Rotation paths and how fast each direction turns (deg/step):
Each turn is a multiple of 5 degrees from 10 to 175, or 0.
Each row of a path follows its step; steps can be skipped.

step 0: -2, 17, 5, 6, -9, 3, -4, 5, 8, -14, -16, -20, -1, 7, -5, -5, -3, -9, 14, 8, -11, 18, 1, -5, 3, -5, 8, 9, -4, -12, 6, -27, 22, 5, -7, 3, -6, -34, 1, 12, -13, -5, -5, 18, 9, 0, 12, 9
step 1: 15, 28, -11, -5, -2, -3, -2, -11, -11, 1, -18, 13, -1, 0, -4, 12, 5, -6, 9, 2, 10, -8, -3, 15, -14, 10, 6, -4, 8, -4, 19, -12, -1, 8, 30, 2, 4, 7, -29, 13, 2, 9, 0, 9, 1, 4, 17, -10
step 2: 7, -2, 2, -2, -11, 7, 2, -21, -14, -8, 3, 10, -14, 4, -22, 2, 0, 5, 27, -17, -4, -2, 19, -12, -4, -9, -6, 12, 1, 3, 17, -8, -6, -16, -10, 9, -10, 10, 3, -2, 28, 9, -2, 14, -3, 4, -11, 16
step 3: 23, -7, 7, 7, 2, 12, -12, -14, -2, 12, -8, -10, -7, 12, 6, 7, 8, -25, 1, 10, 3, -26, -24, 0, 16, 5, -10, 7, 9, 10, 12, -13, 10, -1, -14, -8, 6, -3, 7, -26, 2, 3, -9, 0, 8, 4, -3, 5
step 4: -12, -5, 10, -3, -1, 4, -19, 3, 1, -14, 9, 19, 2, -16, -6, 8, 11, 6, -16, -11, 3, -4, -3, 4, 22, -3, -10, -10, 35, -3, 10, -8, -14, 4, 11, -20, 1, 12, 8, 0, 2, 14, 6, -4, 14, -18, 2, 4
step 5: 7, -18, 21, 3, -9, -17, -9, 3, 6, -4, -10, -3, -5, 5, -14, -4, -1, 14, 18, 17, -6, 8, 20, -7, 10, -5, -11, 9, 7, 1, -7, 8, -1, 11, -12, 9, 28, -21, 13, 4, -9, 13, 7, -3, 18, -11, 5, 0
step 6: -9, 5, -8, -6, 16, -8, 1, 0, -21, 11, -1, -11, 0, 7, 6, -9, 8, 14, 5, 23, 7, 3, -12, 7, 12, 12, 4, -3, 12, -22, 25, -2, 8, 8, 11, 13, -3, -13, 5, 5, 1, -4, -17, -10, 5, -8, 29, -11
step 7: -8, 10, 7, 9, -9, 9, 9, -4, -4, -16, 13, 23, 0, -22, -7, 3, -19, 13, 23, 7, 14, 13, 1, -7, 5, 13, 14, 12, -4, 6, 18, 13, -1, 2, 9, -7, 2, -1, 4, -2, 17, 8, 6, 12, -8, 12, 9, -20
step 8: 4, 16, 5, 6, -2, -12, 16, -13, 1, 11, -7, 12, 3, -4, -3, -1, -9, -13, 20, 27, -5, -8, -8, -8, 6, -7, -23, -14, 5, -12, -5, 5, 16, -6, -21, 8, -17, -7, -3, -11, 5, 5, -11, 5, 0, 21, -19, 1
step 9: 6, 2, -14, 2, -11, 5, 4, 14, -9, 6, 12, 3, -6, -3, 1, 6, -18, -10, 6, 1, -17, -16, -27, -2, 14, -16, -11, -10, 15, -6, 0, -14, 2, -10, 36, -9, 3, 18, 15, -7, 1, -8, 8, 2, -3, 0, 8, 4
step 10: -1, -17, 11, -9, 1, -16, 4, 10, 2, -8, 3, 14, 1, -5, 0, 0, -18, -3, 12, -11, -1, 1, -8, 15, 2, -21, 19, 13, 17, -7, -3, -18, 6, -1, -16, -11, 23, -4, 4, 17, -4, 19, 7, 7, 2, 1, -23, 10
1, 3, -3, 1, -2, -5, -4, -1, 0, -1, -3, -1, -2, 2, 4, -1, -2, -1, -7, 7, 3, -1, 0, 6, -4, -8, -4, -1, -3, 4, 4, -2, 6, -1, -7, 2, 1, -6, 0, -4, 3, 1, 2, -1, 0, 0, -1, -3
140
-1, 6, 4, -2, -4, -2, -3, -1, 3, -1, -8, -3, 4, -5, -8, -1, -1, -3, -4, 0, 0, 7, -3, -6, -1, 2, -3, -3, 0, -2, 2, 0, 1, 3, 0, -3, -2, 6, -2, 0, -1, 3, 4, -5, 2, 2, -3, -4
100
4, 7, -3, -3, 1, -1, -8, 3, 0, -4, 5, 8, -1, 1, 3, -3, 2, 1, 0, -1, 1, 2, -4, -3, -1, 0, -1, -1, -1, 5, 5, 3, 0, 2, 2, 1, 3, 5, 7, 7, -2, -1, -3, 0, -1, 0, -2, 0
135

step 0: -1, -8, 6, 1, 11, -4, -4, -1, 31, 18, 7, 2, -3, 9, 15, 4, -8, 18, -1, 7, 1, 5, -4, 10, 11, 11, 15, -22, -2, 4, 3, 7, 19, -4, -9, 10, -1, 6, -23, -8, -9, 13, -19, -14, 8, 1, 16, -1
step 1: 11, 12, -4, 10, -5, 10, 3, -19, 5, 20, -6, 11, 3, 2, 9, -2, 4, -3, -19, -5, 5, 8, 8, 13, -13, -8, 23, -13, 15, -13, -23, -17, 1, 10, 1, 11, -12, 13, -6, 0, -7, 8, -11, 4, -10, -10, 2, -22
step 2: -6, 15, 16, 0, 10, 4, 3, -12, 4, -6, 26, 0, 5, -3, -5, -25, 4, -9, -17, -9, 9, 8, 9, 17, 0, 8, 4, -2, 13, 0, -3, -17, 2, -18, -4, -11, 21, 20, 11, 15, -9, -4, -1, -13, -4, -16, 1, 4
step 3: -4, -7, 7, -9, -1, -19, 5, -9, 8, -4, 2, -13, 2, 24, -4, 7, 3, -13, 13, -1, -2, 10, -11, 20, 11, 12, 9, -6, 5, -4, 6, -24, 25, 11, 8, 11, 6, 16, 6, -4, 15, -10, 4, -8, 8, -17, 8, 15
step 4: 18, -11, 1, -8, -13, 12, 9, 0, 8, 7, 3, 1, 11, -3, -13, 17, 4, 3, 12, -22, -10, -15, -13, 29, -16, 3, 4, -2, -6, -14, -10, -7, 6, 9, 23, -3, 14, -3, 3, -8, -8, -5, 3, 4, -10, -16, -12, -10
step 5: -7, -9, 15, -3, 0, -16, -3, 6, 9, 16, 11, 7, 4, 0, 11, -5, -21, 1, 5, -24, -16, -5, 0, 8, -8, -6, -8, -3, -10, 9, 22, -9, -8, -24, 11, -2, 12, -1, -16, 5, -23, 5, -3, -5, -5, -19, 4, -4
step 6: 6, 3, 1, -4, -3, -3, -22, -19, -4, 15, -4, 9, -18, 14, -3, 4, -26, 8, 10, 6, 5, 4, -8, 0, 0, -5, 1, -11, 1, -4, 14, -17, 2, -2, -3, 30, -12, 5, 7, -4, -12, -4, 11, 6, -16, -15, 19, -8
step 7: -3, -5, 3, -1, 5, 18, 1, 6, -7, 9, 30, 13, 3, -4, -10, -8, -2, 19, 1, 15, 5, -15, -7, 11, -2, 12, 1, -18, 15, -5, -17, 5, 14, -5, -12, 15, 11, 7, 4, -11, -18, 8, 15, -8, -9, -4, 3, -20
step 8: -9, -6, 12, 7, -1, -20, -9, 7, 5, 1, 4, 5, 19, 3, 22, 4, -5, -10, -7, 4, -17, 14, 12, 2, 9, 18, 23, -25, 12, 6, -11, 1, 19, -9, -2, 12, 12, 10, -5, -10, -6, 6, -15, -7, -5, -1, 1, -8
step 9: 11, 14, -12, 3, 12, 7, -12, -26, 12, 3, -14, -5, 10, -4, -3, 7, 1, 8, -4, -12, -9, 15, 7, 16, -1, -8, 7, -14, 1, -2, -20, -7, 14, -6, 2, 1, -6, 20, 20, -5, -2, -9, -19, -3, -15, -20, -8, 0
step 10: -14, 9, 2, -4, -7, 7, 18, -5, -3, 15, 17, -2, 22, 9, -10, -16, -6, 11, 4, -1, 3, 10, -1, 22, -3, -2, -4, 5, -9, -7, -4, -15, 12, -10, -11, -16, 3, 17, -9, 11, -7, -11, -3, -20, 13, -24, -6, 2
4, 0, -1, -3, -7, 2, -3, -4, -3, -1, 1, 0, -1, -1, 0, 9, 4, -3, -1, 4, 0, 3, -6, -1, -1, 0, -1, 3, 5, -4, 2, 1, 2, -1, 1, 0, -5, 2, 4, 3, 0, 5, -5, 7, -6, -3, -2, -1
140
-3, 6, -2, 3, -5, 1, 0, -7, -2, 4, 6, 0, -7, 1, 2, -5, -6, 1, 1, 2, 2, 1, 6, 1, 0, -6, -3, 3, 1, -5, 0, -4, -2, 0, -2, 1, 0, 1, -5, 6, 0, 3, 4, 2, -1, 2, -2, 2
80
0, 0, 2, 2, 9, -5, -2, -7, -1, -3, -1, -4, -3, 3, 3, 5, -6, 1, 0, 0, 7, 0, -1, -1, 5, 5, -2, 2, 0, 2, -2, 2, 1, 3, 5, 4, -1, -5, -2, 2, -2, 1, -4, -2, -1, -4, -5, 4
125
-2, 0, -7, -4, 4, -5, 4, -1, 9, -1, 5, -5, -4, -4, -3, -3, 4, 6, -1, 2, -2, -4, 0, -2, 0, -3, -4, -1, 5, -1, 5, 0, -2, 0, 2, 0, 1, 2, 3, -5, -3, 2, -4, -2, -3, 1, -3, 1
155
1, 0, -2, -4, 2, 0, -1, 0, 5, 4, 1, 6, 1, 4, -4, 3, 1, -2, 6, 7, 3, -1, -3, 0, -4, 2, -1, 0, 3, -4, -2, 3, -1, 4, 0, 2, 0, 3, -6, 2, 0, -3, 0, -2, 9, 1, -8, -4
110
0, 7, 2, 5, 3, 2, 1, 1, 1, -3, 0, 3, 2, -6, -1, -3, -1, -7, 0, 2, -4, -3, -1, 0, 6, 1, 7, -4, 5, -3, -3, 2, -3, 3, -3, 4, -3, 6, 3, 1, 0, 6, 0, -3, 3, -2, 0, 4
55
7, 4, -1, -3, -4, -1, -1, 2, -1, -3, 2, 3, -3, 2, 3, -1, -6, -7, 5, -2, -6, -5, -4, 3, 2, 1, -10, 0, 1, 4, 2, 3, -2, 2, 2, 0, -1, -4, 0, -4, -1, 0, 4, -3, -1, -2, 3, -3
45

step 0: -20, 10, -2, 16, 1, -22, -1, 23, 3, 9, -9, 11, -4, -4, -10, 15, 11, -3, -2, 3, -6, 1, 7, 6, -28, -5, 4, 5, 11, 25, -4, -4, -1, 3, 19, 12, -13, 6, -1, 1, -12, -11, -10, -7, 23, 1, -1, -4
step 1: 4, -3, -9, 15, 26, 15, 17, 4, -11, -13, -8, 1, 24, -15, -5, 11, -11, 5, 13, -15, -7, -9, 16, 13, -3, 4, 7, 9, -1, 16, 1, -14, 14, 15, 0, -4, -6, -16, 18, 14, -1, 0, 8, -4, -1, 11, 0, -5
step 2: -2, -22, 1, -11, 14, -14, 14, 8, -4, 20, -4, 26, 0, 10, -13, 1, 5, -1, -2, -6, 19, 1, 3, 13, -31, 6, 10, -4, 1, -13, 3, 5, 4, 19, -6, 11, 4, -10, 6, 1, -8, -3, -15, -13, 7, -6, 2, -13
step 3: 28, 1, 10, 0, -3, -16, 0, 15, -19, -33, 5, 12, -8, -9, -17, -2, -4, -17, 13, -20, 1, 3, 20, 1, -4, 11, -4, 2, 10, 8, 5, -11, -3, 9, -9, -13, 0, 1, 12, -1, -10, 6, 0, 4, -7, -1, 6, -9
step 4: 2, -19, -19, 15, -4, -16, 15, 8, -7, -7, 2, 11, -4, 8, 6, -10, 10, -11, -8, -5, 21, -11, 5, 2, -13, -9, -13, -3, -7, -7, -19, 2, -3, -7, 17, 19, -2, 2, 5, 14, -5, 2, -7, 14, 7, 18, 8, -22
step 5: -26, -2, -2, -5, 7, -14, -6, 9, -12, -18, 4, 9, 3, -2, -9, 8, -6, -5, -5, -29, -25, 1, -13, 21, -1, 7, -4, -8, 0, 9, -4, -19, -8, 7, 2, -15, -2, 3, -8, 6, -12, -2, -3, 14, -6, 15, -7, -14
step 6: 4, -13, -22, 18, -8, -11, 4, 3, 4, 17, -6, 6, 6, 5, -15, -3, 20, 16, -11, -21, 7, 0, -7, 9, -3, 3, 0, 10, 13, 19, 5, 8, 7, 5, 15, -3, -11, -1, 9, 21, -5, 19, 14, -9, 2, -5, -1, -17
step 7: -11, -23, 1, -3, -3, 7, -7, 13, -9, -11, 6, 13, 23, 10, 3, 4, -10, -7, 6, -9, -11, -8, 1, -8, -17, 17, -2, -4, 1, 0, 11, 9, -5, 11, -4, -23, -23, -28, 6, -1, -17, -5, 8, 0, 9, 4, 14, -5
step 8: 16, -13, -9, 13, 0, -13, -4, 19, 7, -3, -4, -14, -13, 13, -8, 23, 2, 7, -10, -7, 15, -15, -2, 1, -12, 10, 0, 4, 11, -2, -12, -9, 10, -10, -12, -3, 0, -13, 3, -2, -11, 0, -14, -10, -11, -17, 8, -29
step 9: 9, 11, -18, -6, -9, -32, 19, 9, -9, -18, 1, 7, 6, -3, 8, -7, -11, -18, -4, 11, -8, -18, -8, 5, -20, 2, -6, -11, -7, 17, 16, -3, 8, -3, -4, -14, -13, -13, 9, 5, -3, -12, -3, 10, 0, 0, -3, -5
step 10: 12, -4, 0, 3, -13, 9, 19, 1, -2, 0, -6, -6, 17, 13, -15, -4, -1, 5, -9, -16, -2, 2, -15, 11, -20, -2, -7, 27, -16, 10, -23, -18, 8, -1, 6, -6, 2, 4, -7, 4, -1, -3, -23, 5, 7, 3, 9, -21
0, 1, 4, -1, -3, 4, 0, 2, -1, -8, 1, -4, 2, 1, -1, 8, 3, 2, 7, -5, 5, 3, -4, 1, 0, -5, 2, 3, 0, -1, 1, -8, 2, -1, 3, -2, 2, 2, 1, -1, 1, 2, 4, 3, 0, -6, -1, -2
155
-3, 2, 1, 0, 3, -5, -3, 1, -1, -1, -4, -4, 6, 1, 0, -4, 3, 0, -6, 4, 3, 1, -1, 4, -1, -3, 0, 0, -2, 3, -6, -8, 4, 2, 1, -1, -3, -1, -1, 4, 3, -5, 2, -1, -4, 4, -8, 3
80
-2, -7, 4, -4, 0, -1, 6, 0, 5, 1, -1, 3, 3, 6, 4, -3, 3, -1, 3, -2, -1, 0, 2, 4, 4, -7, -2, -2, -2, 3, 5, 1, 5, -3, -6, 4, -2, -3, -1, 0, -1, -5, 2, 5, 3, 2, 3, 0
140
-4, 1, 1, 0, -3, -1, -3, -5, 2, 3, 0, -7, -1, 4, 3, -1, -4, -1, -2, -2, 0, 0, 8, -2, 0, -4, -1, -2, -6, 3, 4, 0, -1, 7, 5, 1, 6, 2, 1, -4, 1, 0, 2, 0, -7, -3, 4, 2
0
